128 stands for zero in the data rows.
Here are some points, one per row:
[133 124 151 165 135 117 123 129 170 147 101 127 111 138 118 162 126 140
 122 158 200  67 139 148 120 161  94 128  58 151 154 160 167 154 128 141
 113  95 123 152 137 117  93 139 145  95 126  85 131 124 131 112 123 113
 129 142 161 114 125 115  72 132 140 118]
[121 119 142 152 127 154 121  97  82 162 151 169 180 113 157 131 136 105
 149 121  98 147 196 120 112 155 120 157 115 131 129 186 148 114 165 111
 105 122 116 138 120 137 130 139 132 136 167 255 116 108 116 110 136 122
 136 159 111 137 132 114 134 143 133 142]
[ 79 133 112 117 101 129 134 149 108 142 134 105 130 124 138 125 126 146
 134 130 111 115 136 160 123 137 147 116 141 200 147 125 123 136 114 122
 156 153 144 134 121 114 107 122 160 145  73 118 178  97 120 142 100  96
  90 130 109 119 152 131 136 120 153 127]
[142 104 117  79 141 115 166 140 133 124 123 113  60 118 141 135 171 124
  94  92 155 131 114  97 143 131 167 131 109 113 145 104 134 132  72 125
 100 149 120 128 155 125 129  71 130 145 185 136 156 124  93 113 108 105
 116 153 106 104 166 118 142 109 102 165]
[102 139  97 103  92 112 134 106 135  87 130 101  94 147 134  64 130 165
 129 128 168 133 136  96 159 137 155 102 161 115 141 146 137 125 110 144
 138 135 155 123 150 142 157 129  81 130 113 120  88 101 146 133 131 105
 113 137 142 142 119 149 134 123 105 109]
[146 107 141 185 146 134 147 149 120 128 121 157 159 116 161 135 150 103
 102 155 114 107 142 119 160 107 131 137 116 119 104 163  86 110  98 133
  79 144  73 130 128 125 149 120 141 134 139  98 146 121  92 105 121 161
 105 134 107 108 124 141 128 176 116 144]
[120  85 147 158 107 130 128  99 129 135 127 146 139  74 116 129 142 127
 124 105 134  93 126 110 134 119 125 151 116 124 155 118 153 157 124 122
 166  96 133 124 162 111 144 158 162 157 156 117 102 149 110 126 149 136
 135 156 141 118 158 131 165  95 151 130]
[144 131 151 139 123 106 123 163 129 139 120 137 119 150 117  99 108 125
 134 144 139 131 118 102 147 110 100 155 163 127  68 133 143 139 122 124
 155 163 181 102 119  76 141 139  87 113 128 116 114 128 105  99 126 124
 151 147  53 138 101 127 108 126 145 132]
[142 168 154 126 130 156 128 124 163 108 108 127 148 137 148 111 156 116
 135 137 155 110 176 126 129 108 118 172 125 117 108 137 120  94  87 148
 138 133 162 189 115 123 158 128 123  93 138 127 131 113 142 121 131 178
 139 156 133 146 149 114 174 130 120 178]
[103 129 146 148 136 168 135  65 134 129 173 117 124 211 116  96 118 104
 144  77 125 144 122  98 138 159 136 118 141 113 140 127 132 133 130 114
 147 101 153 113 166 117 102  94 159 149 167 117 179 130 116 105 124 116
 118 142 168 105 116 121 152  89 137 144]
[103 142 118 140 172 151 103 122 150 172 153 105 107 115 131 104  99 194
 139 124 114 177 107 135 143 167 134 105 101 154 144 118 122 136 111 122
 131 120 144 128 154 134 125 107 129 145 101 128 124 157 131 122 158 158
 124 109 147 180 161 128 112 172 161 158]
[135  94 149 165 104  75  97 155 124 147 112 133 124 104 134 140 152 113
 134 118 118 135 156 144  85 116 111  93 124 147 136 143 130  91  93 129
 145  97 144 156 116 130 123 132 122 132 122  97 136 147 129 149 131 114
  55 104 108 136  93 132 166 130 143 139]
[117 110 122 144 127 111  96 105  98 130  95 115 117 121 120 119 142  69
 125 104 111  87 124 126 114 135 120 127 143 139 168 131 160 117 116 132
 108 115 103 166 117 146 100 143 123 121  96 115 134 137 133 106 140 122
 156 153 129 162 152 174 111 152 143 137]
[168 123 156 126 133  88 153 155 171 139 148 139 110  94 140 129 136 125
 141 117 111 177 196 132 116 137 128 124 121 150  93 136 191 106 146 186
 132 184 114 135 102 147 147 143 128 113 100 107 120 133 111 205 114 119
 142 121 145  98 132 115 151 163 117 148]
[101 168 157 150 130 126 149 126 161 150 145 104 172 124  99 135 161 132
 140 116 128 142 112 115 107 128 147 142 121 127 111 146 141 157 153 152
 125 135 116 135 119 144 143  92  96 158 104 114 126 123 156 153 147 103
 135 115 116 116 106 136 112  91 143 123]
[140 152 105 116 192 130  76 131 117 101 121 135 147 138  99 115  85 133
  76 162 143 153  90 132 101 113 101 121 123 109 136 139 115 127 130 131
 141 116 152 121 121 121 170 160 121 143 157 119 163 144 118 135  81 124
 128 159 120 110  95 119  79  95 109  93]
[138 125 137 118 121 150 108 135 117 131 103 177 160 117 124 141 151 128
 120 160 139 118 116 132 128 126 118 107 153 124 158 117 111 141 104  93
 113 143 136 130 161 166 126 117 148  12 123 136 133 133 117 117 102 120
 118 121 116 141 137 128 112  88  97 114]
[140 115 126 116  64 129 120 155 111 122 111 127 158 142 117 184 101 165
 120 133 141 145  93 127 143  93 156 127 140 133 110 101  91 109  73 143
 113 116  84 128 120 127  98 137 136 117 130 109 142 144 134 168  72 138
 136 160 106 147  91 155 118 140  84  72]
[100 115 139 130  99 110 143 134 124  82 141 119  97 132 113  89  90 125
 124 111 152 147  94 135 144 106 138 109 125  82 118 137 142 170 123 116
 131 141 121 129 138 140 116 116 143 152 170 173 129 155 157 107 125 140
 139  94  87 130 187 153 165 109 131  93]
[ 92 140 115 125 147 156 173  93 138 131 110 179  75 121 131 131 121 130
 114 124 128 142 127 146 148 138 140 167 145  84 132 119 114 123 159 141
 124 134  88 115 109 126 116 128 179 141 121 151 111 136 117 112 155 106
 122  97 136  86  93 106 118 175 110 137]
[121 144 121 133  99 149  68 165  94 130 158 119 137 138 148 130 108 145
 129 124  98 144 152 130 113 146 156 155 175 126 166 128 139 142 150 141
 165  97 111 110 120 123  98 113  74 119 112 103  92 121 151 189 149  85
 154  52 124 105 127 140 161 126 167 153]
[118 156 159 119 133 118 119 112 119 140 118  79  95 145  78 178 140 139
 126 122 135 145 145 129 127 132 148  94 137 161 132 101 117 152 145  90
 138  98 166  95 171 141  85 136  98 210 112 128 161 149 139  98 107 159
 115  95 146  64  99 190  93 114 161 108]
[ 98 156 139 152 139 104 140 136 119 103 154 165 180  99 182 144  80 161
 173 118  70 118 146 149  78 142 138 127 113 112 122 139 176 112 210 118
 144 109 153 166  95 129 153 142 119 117 132 141  78  87 126 141 189 126
 194 104 175 148  87  97 144 156 139 114]
[116 134 121  42 131 162  97 145 125 119 160 113 161 122 140 111 146 129
 112 132  97 109 133 164 135 208 136 103  99 150 104 123 106 138 212 101
 162 102 135 124 106 121 146 137 163 118 141 133 122 130 141 176 179 163
 157 120 149 193 104 133 175 135 114 137]
[130 138  89 115  97 112 126 114 147 129 128 117 128 145 155 128 121  95
 108 132 148 122  81 187 125 117 130 102 172 112 128 108  49 158 107 146
 149 123 152  94 144 108  95 133 100 137 129 120 144 110 141 150  95 143
 130 123 107 136 130 137 100  96  92 111]
[150 130 129 121 159 149  86  92 125 102 132 123 127 132 104 189 123 106
 149 132 121 123 131 120 115 136 158 118 123 154 115 105 121 152 136 112
  97 124  91 120 100 106 135 128 147 116 116 113  72 135 126 113 125 139
  73  88 138 137 135 112 107 141 143 127]
[150 136 101  87 134 140 182  99 130 113 146 106 103 120 136 120  86 124
 128 132  87 115  78 109 141 112  95 143  86  74 117 135 129 105 152 101
 121 146 136 133 104 132 122 133  88 118 103 150  96 138 142 138 119 160
 123 119 119 134 125 119 128 128 135 115]
[147 110 104 125 152  91 202 138 121 146 134 139 125 115 120 138 153 148
 122 136 138 115 150 126  69 114 123 156 134 101 124 134 150 101 100 165
 125 122 102  57 115 137 126 151 148 115 105 127 139 103 125 131 147 132
 147 125 151 129 144 129 129 142 108 129]
[170 106  89 133 125 161 133 143 143 135 100 147 121 119 141 111 160 116
 129 142 125 149 140 121 170  83 117 130  82 121  74  96 127  98 140  94
  79 162  93 119 106 113 166 101 129 118 118 147 155 130 117  96  93 107
 132 135 164 148 158 143 151 151 131 133]
[130 129 108 118 147 146 126 125 106 151 110 125 164 140 120 118 123  90
 178 158 164 111  90  89 113  97  55 123 167 151 136 107 107  94 173 105
 106 141 131 142 159 157 135 143 136 143 176 101 110 145 149  69 141 120
 137 172  99 109 133  80  96 124 123 135]
[169 103 127 119 126  90 131 167 126  95 105 104  98 156  91 129 126 148
 113 124 101 116 103 141 190  98 127 129 140 147 154 103  89 146  85 166
 123 153 135 134 119 133 131 137 122 130 107 167 138 116 137 126 153 133
 120 143 157 126 138  83  97  97 114 105]
Along one direction, these points spread out more than along any other. Take the direction at right angles to it along which they spread out most. Go by this last direction. For each point below, how far along it does it lie, from 0 to 99? The average is 50, and the first point in the table lies past the average. One standard deviation of the points above along it is 16.
[170 106  89 133 125 161 133 143 143 135 100 147 121 119 141 111 160 116
 129 142 125 149 140 121 170  83 117 130  82 121  74  96 127  98 140  94
  79 162  93 119 106 113 166 101 129 118 118 147 155 130 117  96  93 107
 132 135 164 148 158 143 151 151 131 133] 81
[130 138  89 115  97 112 126 114 147 129 128 117 128 145 155 128 121  95
 108 132 148 122  81 187 125 117 130 102 172 112 128 108  49 158 107 146
 149 123 152  94 144 108  95 133 100 137 129 120 144 110 141 150  95 143
 130 123 107 136 130 137 100  96  92 111] 34
[135  94 149 165 104  75  97 155 124 147 112 133 124 104 134 140 152 113
 134 118 118 135 156 144  85 116 111  93 124 147 136 143 130  91  93 129
 145  97 144 156 116 130 123 132 122 132 122  97 136 147 129 149 131 114
  55 104 108 136  93 132 166 130 143 139] 49
[117 110 122 144 127 111  96 105  98 130  95 115 117 121 120 119 142  69
 125 104 111  87 124 126 114 135 120 127 143 139 168 131 160 117 116 132
 108 115 103 166 117 146 100 143 123 121  96 115 134 137 133 106 140 122
 156 153 129 162 152 174 111 152 143 137] 53
[102 139  97 103  92 112 134 106 135  87 130 101  94 147 134  64 130 165
 129 128 168 133 136  96 159 137 155 102 161 115 141 146 137 125 110 144
 138 135 155 123 150 142 157 129  81 130 113 120  88 101 146 133 131 105
 113 137 142 142 119 149 134 123 105 109] 37
[168 123 156 126 133  88 153 155 171 139 148 139 110  94 140 129 136 125
 141 117 111 177 196 132 116 137 128 124 121 150  93 136 191 106 146 186
 132 184 114 135 102 147 147 143 128 113 100 107 120 133 111 205 114 119
 142 121 145  98 132 115 151 163 117 148] 64
[ 92 140 115 125 147 156 173  93 138 131 110 179  75 121 131 131 121 130
 114 124 128 142 127 146 148 138 140 167 145  84 132 119 114 123 159 141
 124 134  88 115 109 126 116 128 179 141 121 151 111 136 117 112 155 106
 122  97 136  86  93 106 118 175 110 137] 57
[144 131 151 139 123 106 123 163 129 139 120 137 119 150 117  99 108 125
 134 144 139 131 118 102 147 110 100 155 163 127  68 133 143 139 122 124
 155 163 181 102 119  76 141 139  87 113 128 116 114 128 105  99 126 124
 151 147  53 138 101 127 108 126 145 132] 55
[121 119 142 152 127 154 121  97  82 162 151 169 180 113 157 131 136 105
 149 121  98 147 196 120 112 155 120 157 115 131 129 186 148 114 165 111
 105 122 116 138 120 137 130 139 132 136 167 255 116 108 116 110 136 122
 136 159 111 137 132 114 134 143 133 142] 68
[ 79 133 112 117 101 129 134 149 108 142 134 105 130 124 138 125 126 146
 134 130 111 115 136 160 123 137 147 116 141 200 147 125 123 136 114 122
 156 153 144 134 121 114 107 122 160 145  73 118 178  97 120 142 100  96
  90 130 109 119 152 131 136 120 153 127] 35
[130 129 108 118 147 146 126 125 106 151 110 125 164 140 120 118 123  90
 178 158 164 111  90  89 113  97  55 123 167 151 136 107 107  94 173 105
 106 141 131 142 159 157 135 143 136 143 176 101 110 145 149  69 141 120
 137 172  99 109 133  80  96 124 123 135] 62
[101 168 157 150 130 126 149 126 161 150 145 104 172 124  99 135 161 132
 140 116 128 142 112 115 107 128 147 142 121 127 111 146 141 157 153 152
 125 135 116 135 119 144 143  92  96 158 104 114 126 123 156 153 147 103
 135 115 116 116 106 136 112  91 143 123] 37
